A single turn carries every row of the set below to another of its rows. Some are shown first; where does it send the rows asked next?
kud: [15.5  9.2 -3.5  2.9  9.3  1.2 34.9  0.4  2.6  0.2 21.1 17.7]
vulov: [ 19.0  21.7  13.6  -5.2  -0.2  27.7   6.7   1.3  -3.4 -36.4  21.8   2.7]
velu: [ 16.1  25.0   4.5 -14.4  19.5  30.4   9.9  10.4  -7.3 -29.2  16.7   2.4]
biv: [ 28.0  10.6 -14.8   3.6  15.1   7.5  13.6  15.3  -5.4  -9.6  26.9  13.1]
Zodur: [ 15.6  28.3 -14.1 -19.8 -10.8  20.4   5.1   5.2  -1.4 -21.6  23.4   7.9]
kodu: [10.9 15.8 -8.1  0.1  8.6 -8.1 22.8 15.5 -8.6 -9.9 19.3 16.7]
Daba: [  9.5  10.6   0.5  -6.8  -2.2  38.3   2.8   7.0   0.2 -35.5  20.5   6.9]
Relo: [  3.9  13.8  -3.5 -13.6   6.4  31.4   9.4   6.0  -9.6  20.7  17.3   7.3]
Zedu: [ 2.1 15.1  0.7 18.3  3.6 30.6 29.0  6.5  1.3  7.6 17.8 -1.2]
maduk: [ 11.1  21.2 -17.4 -21.6 -12.2  21.0   7.6   2.7  -4.4 -24.9  17.3   7.5]
Bola: [  9.0  15.1   6.1  26.2  11.7  16.0  22.9  10.8  -2.2 -21.4  14.1  11.8]
sigi: [-1.9 12.6 -1.2  0.1  9.2  7.8 15.7  9.8 -9.9 12.0 -9.0 11.9]
repa: [  7.8  28.6 -12.1 -21.6 -13.8  14.1   9.4   4.3  -3.2 -22.8  18.8   9.2]
rini: [ 19.9  11.5  12.8 -30.4   0.9  15.1   5.6  13.9   3.5 -12.8  13.1  11.2]
dek: [ 0.8  8.0 -3.1 17.3  3.6 33.8 28.9  4.5 -0.4  4.7 13.4 -1.9]
meri: [ 18.0  15.3   6.6 -16.0  -1.3  19.7 -12.0   1.9   1.8   5.4  15.1  -3.1]
Soro: [  9.8  12.8  10.2  -8.5  -2.7  25.8  11.5  -2.3  -7.8 -40.8  12.2   3.5]
kufod: [  5.3  31.8  10.7 -16.3  15.6  18.4  15.8  11.2  -8.0 -27.7  13.9   5.1]
Fepu: [27.8 22.1 11.3 23.1 -0.6 26.9 12.8 10.8 -2.0 -0.7 11.8  9.3]
Dak: [  4.1  18.2   3.4 -18.2  15.9  25.7  15.7   7.4 -11.4 -33.1   6.6   3.7]
dige: [  6.6  29.9  12.2  -5.6  -4.8  24.3   4.8  11.9   4.8 -28.6  27.8  10.1]
zuvel: [ 20.5   4.8   9.0 -31.0   1.6  19.9   4.5  12.4   2.2 -15.9  10.7  10.3]
kanu: [  5.4   9.4   3.6  24.9  11.0  17.0  24.5   8.9  -3.8 -24.3   9.7  11.4]
Laraf: [  1.4  10.7  17.1   0.3 -24.6  13.7  14.6  -5.3  -3.9  -4.4   2.3  11.1]
Pupom: [ 2.7 18.3 14.2 16.7 -8.7 10.6 25.4  7.7 -8.3 -5.6 -4.7 12.7]
puga: [ 12.0  10.4 -12.4  11.0 -16.4  22.6  -4.1   6.7  -6.9   8.1   7.8   7.8]
Linu: [-4.2 12.0  0.3 16.5  1.5 27.3 31.6  5.2 -0.4  5.9 12.1 -0.5]
pobi: [  7.5   0.5  -0.3 -20.3  -4.0  21.1  -7.3  -3.2  -4.0  -1.8   2.1  -3.6]
latu: [ 23.0  19.3  18.0   6.8 -17.7  24.6   3.9  -0.9   3.4   1.7  19.4   8.8]
Deki: [ 14.9   6.6  11.0 -32.0  -0.5  13.9   8.1  12.1   1.3 -15.6   7.7  11.5]
bor: [ -2.3  16.5  -0.8 -14.6   4.5  25.1  12.1   5.6 -10.5  20.4  14.8   8.2]
dumuv: [10.8 35.3  7.9  1.6 14.5  4.6 16.6 -9.7  0.2 -1.8  5.6 16.1]
vumu: [  8.0  18.4  -6.5  10.9 -18.4  14.3  -1.7   8.8  -5.6  10.7   9.0   9.7]
tilo: [25.1  3.1 -9.0  4.5 12.9 12.6 29.4 -0.3  3.5 -0.7 24.2 15.1]
Kido: [ 13.6  -2.8 -20.3  -1.4  11.0   5.1  20.8  10.6 -12.5 -16.5  12.0  12.9]
dimif: [ 14.6   1.2 -11.6   2.8  15.6  27.4   6.6   8.0  -9.0   9.6  -4.6   7.6]
vatod: [ 16.7  -2.1  -0.7  17.6  -2.3  33.6  17.4   3.0 -10.8 -11.5  -6.2   7.6]
kur: [ -2.0   9.2  -5.3 -15.5   4.8  29.9  12.1   3.8 -12.4  17.8  11.9   7.2]
kudob: [  8.1  25.3  17.8  -7.6  -4.1  16.8  13.0   1.1  -4.8 -36.2  17.1   5.1]
sakav: [ 11.6   9.4   2.5  26.0  13.1  21.3  21.5   9.5  -2.5 -23.3  13.5  10.7]
kaz: [ -8.1  16.3   6.8 -10.1  -9.1  21.6  11.8   6.7  -2.5 -35.7  12.9  10.9]
guki: [ 18.0  -4.1   5.2   2.7 -17.5  35.2   5.7  -8.0  -3.9  -8.1   5.2   5.9]
lov: [  2.8   9.9 -10.8   8.4 -19.7  15.6   0.4   6.0  -9.1   6.4   2.0   9.0]
zap: [  5.2   9.8  -5.9  -2.7  14.5  15.7  18.6 -16.9  -7.7 -12.5  -9.7  13.2]
pibi: [ 28.8  19.2  -5.4   3.9  22.0  28.0   6.8 -12.3  -0.1  -5.5   8.2  10.9]
raden: [17.6 22.9  1.3  5.8 15.2 16.2  6.2 14.4 -3.2 18.4  7.3 10.4]
gozi: [  0.9  15.9  10.6 -20.0  -7.2   6.2  -3.3   1.0  -1.5   3.5   6.2  -0.2]
veb: [ 15.0  -3.2 -10.7   1.2   9.7   8.5  34.7  -2.9  -0.5  -4.9  15.7  16.1]

vumu goes to puga
raden goes to dimif
zap goes to dumuv
Now find these:
Fepu goes to vatod
Daba goes to kaz
maduk goes to repa
tilo goes to veb
pobi goes to gozi
Linu goes to Zedu
Relo goes to kur
Kido goes to kodu
rini goes to zuvel
Soro goes to kudob
Dak goes to kufod
Bola goes to sakav
guki goes to Laraf

